(in the rows, 128 means zero)
One turn moves every row onto another: examples first, then more rows asked
q_941: [121 112 120 139 149 111 128 121 131 119 110  95 137 122 144  85 153 102
  98 111 109 135 156  81 103 158 159 120 141 129 160 113 133]
q_885: [129 124 106 141 150  99 107 128 131 107 115  89 141 142 161  83 148 109
 101 125 102 104 156  75  98 166 143 106 125 138 141 110 136]
q_730: [128 129 132 128 178 142  77 121 145 140 104 121 138 118 143 108 160 140
 128 126 137 130 136 120 118 107 165 109 122  97 146 136 141]
q_680: [139 123 137 137 172 135  70 127 142 139  92 116 128 123 152 119 166 135
 112 127 128 137 147 108 124 105 162 111 124  98 143 134 147]
q_383: [140 117 129 123 145  95 121 108 118  99 110  89 160 128 154  98 134 136
  81 128 132 108 158  96  94 126 118 122 126 155 143 136 135]
q_794: [136 129 130 135 176 131  60 132 143 136  95 117 135 128 153 114 160 139
 120 137 133 116 139 108 121 107 156 100 112 101 135 137 148]
q_692: [136 133 125 130 182 130  62 125 141 130 107 114 132 128 160 111 165 150
 127 125 125 131 146 120 112 104 159 112 121 105 146 127 139]
q_801: [125 108 133 157 131 105 114 132 117 121 106 101 162 141 134 116 161 117
  80 102 132  97 154  88  83 116 166 106 127 151 141 134 139]
q_559: [132 129 125 126 176 138  58 126 142 131  98 119 123 130 149 112 160 134
 112 140 137 123 145 106 122 119 157 105 116  91 138 142 146]
q_603: [135 116 131 114 143  99 126 108 123 103 111  93 170 122 141  97 130 131
  88 123 137 107 153  97  96 126 119 121 126 152 147 139 136]
q_827: [128 130 118 127 179 137  66 120 137 134 105 113 122 127 154 110 163 145
 120 126 131 135 148 113 116 116 161 110 122  93 150 134 138]
q_865: [136 121 140 120 176 140  58 124 149 128 107 126 136 122 155 115 165 126
 126 133 134 122 137 119 123 107 157 114 121 100 142 131 138]
q_327: [119 123 120 145 145 110 108 124 114 114 126 101 170 137 139 106 156 122
 103  94 133  88 146 108  73 121 165 111 127 157 153 126 122]
q_322: [125 103 132 125 144 114 107 121 140 103 113 104 145 128 153  97 155  76
  89 134 112 115 151  73 109 158 148 123 137 127 147 115 128]
q_917: [135 112 136 127 142 101 132 106 118 107 105  90 159 122 143  98 138 136
  80 119 134 125 159  94  94 124 119 126 130 152 149 136 138]
q_928: [126 133 122 116 180 143  65 119 139 132 105 120 126 120 146 108 162 136
 122 126 137 131 144 118 117 117 162 112 123  96 150 137 139]
q_119: [129 109 138 145 137 104 101 119 114 106 119  98 157 139 159 122 180 113
  87 100 130 107 162 106  83 112 161 126 139 151 158 113 126]
q_891: [129 127 127 116 178 141  57 123 143 128 103 122 130 124 152 112 159 130
 115 138 137 123 142 108 123 120 158 108 117  96 146 141 139]
q_182: [133 124 122 128 176 135  63 121 136 133  96 116 121 129 156 115 164 138
 111 135 132 137 153 106 126 116 162 108 120  94 144 135 146]
q_274: [122 120 122 120 153 114 102 119 128  95 131  96 144 128 164  88 158  97
 111 120 103 121 151  97  94 153 150 127 138 135 162 103 116]
q_400: [113 122 120 127 149 113 120 122 139 114 118 107 152 124 135  77 139  96
 108 123 117 103 139  85  95 164 152 109 126 132 147 127 127]
q_929: [135 111 138 118 144 102 120 104 117  95 117  90 162 124 152  97 136 129
  87 123 134 115 159 102  96 125 114 130 130 152 151 134 128]
q_17: [137 108 142 117 140 102 121 104 122 101 109  93 163 122 150 101 134 124
  77 127 137 112 159  91  95 127 114 126 129 149 146 138 134]
q_542: [120 100 148 138 134 117 111 123 124 112 117 113 174 131 139 121 164  96
  85 107 141  96 149  98  85 118 164 123 135 146 154 133 126]
q_786: [130 113 131 138 138 102  92 127 120 103 123 105 171 144 154 121 163 104
  88 116 132  77 150  98  83 118 153 110 121 154 137 128 127]

q_929 -> q_917
q_891 -> q_928
q_274 -> q_941
Where do these go?
q_692 -> q_680
q_542 -> q_327

One turn moves every row onto another: examples first, then more rows asked
q_523: [155 161 131 124 111 147 140 117 117 138 131 125 124 123 131 114  89 138
 109 126 131 131 128 121 133 116 117 117 147 101 151 135 121]
q_249: [104 132 127 117 137 149 127 130 169 142 133 114 134 123 145 116 126 139
 135 118 134 131 126  83 133 123 111 150 155 147 119 109 126]
q_441: [122  88 115 132 119 128 123 134 129 147 134 132 135 115 151 136 124 131
 165 126 135 132 130 127 132 118 137 153 134 162 149 121 118]
q_99: [179  89 128 123 121 145 116 135 128 141 149 131 108 131 130 119  86 137
 105 130 133 126 128 120 128 120 119 137 150 145 148 110 118]
q_745: [104 128 139 112 139 146 131 129 159 132 135 109 131 121 146 112 127 145
 137 116 134 126 126  83 140 118 112 143 150 143 122 110 124]
q_574: [181  90 124 121 121 148 119 142 126 138 154 133 112 124 132 115  83 137
 122 134 134 125 124 122 132 120 123 130 155 149 140 101 113]
q_749: [161  86 115 135 126 148 112 126 136 152 156 124 117 131 122 112  90 142
 103 129 131 126 112 125 119 117 125 124 152 150 158  95 122]
q_447: [125  88 110 131 138 125 129 125 126 148 132 136 124 126 146 144 128 121
 157 122 126 133 127 131 128 115 127 146 136 155 153 128 131]
q_64: [136 181 111 138 106 136 127 145 137 147 138 129 127 118 125 127 107 137
 142 127 131 130 121 139 119 127 131 120 106 139 115 118 131]
q_759: [114  82 120 129 134 124 130 121 127 142 136 124 128 120 143 132 129 134
 162 124 131 126 118 134 133 113 135 135 130 158 157 119 124]
q_423: [139 182 113 135 113 134 133 142 131 145 137 132 120 122 124 132 109 134
 139 128 128 130 121 139 120 124 125 117 105 135 117 123 133]
q_619: [138 158 124 136 108 148 134 108 129 152 134 117 131 126 124 108  91 149
  98 122 133 131 120 123 125 115 124 116 145 108 162 127 124]
q_398: [130 160 109 141 104 155 130 112 135 161 141 115 144 119 124 105  92 149
 109 126 133 133 112 126 118 118 132 107 152 117 156 112 121]
q_666: [163  86 113 130 123 150 115 133 135 150 162 127 120 126 124 109  88 141
 116 132 131 127 110 128 121 118 129 117 157 153 148  87 119]
q_996: [122 177 121 138 110 130 129 134 133 142 139 120 124 120 117 121 110 147
 134 126 134 126 114 140 121 121 132 111  97 137 127 118 131]
q_41: [129  88 110 133 128 127 125 130 129 150 132 136 132 121 152 143 124 121
 160 125 131 133 132 128 129 119 132 155 135 158 148 128 126]
q_333: [108 133 115 115 144 152 133 131 168 143 135 120 133 126 148 123 127 130
 139 118 127 131 122  86 130 122 108 142 161 147 115 110 131]
q_549: [169  88 123 130 124 145 113 128 133 148 151 125 109 138 124 118  90 138
  97 126 131 128 121 123 122 118 121 133 148 147 158 106 120]
q_510: [166 161 120 118 109 151 144 129 117 141 137 136 129 114 138 117  82 133
 129 132 128 128 126 125 137 120 120 112 157 105 135 129 121]
q_601: [118  82 115 130 140 123 130 118 125 145 134 131 123 126 143 139 130 127
 157 122 126 127 118 132 128 113 128 137 133 157 160 124 129]
q_463: [136 179 117 134 118 130 134 136 129 143 136 131 115 127 121 129 110 136
 135 125 127 127 116 141 121 122 123 114 102 131 121 127 137]
q_121: [106 126 139 105 145 144 138 127 153 126 136 112 124 124 145 111 125 143
 143 120 130 121 118  89 144 116 107 132 152 139 121 110 127]
q_473: [117  82 120 131 123 127 127 128 129 143 138 127 135 114 147 131 128 138
 166 126 136 127 123 131 134 115 138 143 131 159 153 116 120]
q_569: [128 178 121 136 115 127 132 134 131 140 137 124 116 125 118 124 111 143
 133 123 129 124 113 141 122 120 126 112  98 133 128 122 134]
q_3: [112 131 118 109 152 149 138 128 161 138 137 123 128 126 144 123 129 130
 146 119 123 129 116  90 134 120 103 131 162 145 113 109 135]
q_229: [126 179 114 141 104 135 124 140 138 146 140 125 127 117 121 122 110 145
 140 127 136 129 118 139 118 125 134 116 102 141 120 116 127]
q_709: [113 128 129 103 154 145 141 128 154 127 139 119 125 125 143 118 127 134
 145 120 124 125 116  93 140 116 104 128 159 140 117 109 130]
q_696: [172  88 118 124 120 152 117 141 131 143 160 131 119 121 130 112  86 138
 127 135 132 124 114 126 128 120 128 120 156 153 141  91 113]
q_428: [157 163 107 125 106 160 142 134 125 147 144 135 143 108 135 116  83 135
 139 135 127 132 120 128 130 121 128 102 164 115 131 111 118]
q_763: [140 160 101 137 101 160 134 126 134 160 148 125 149 109 128 109  88 143
 130 132 130 134 111 128 122 120 134 102 161 121 140 102 119]

q_749 -> q_549
q_745 -> q_121
Where do these go?
q_463 -> q_423
q_619 -> q_523
q_441 -> q_473

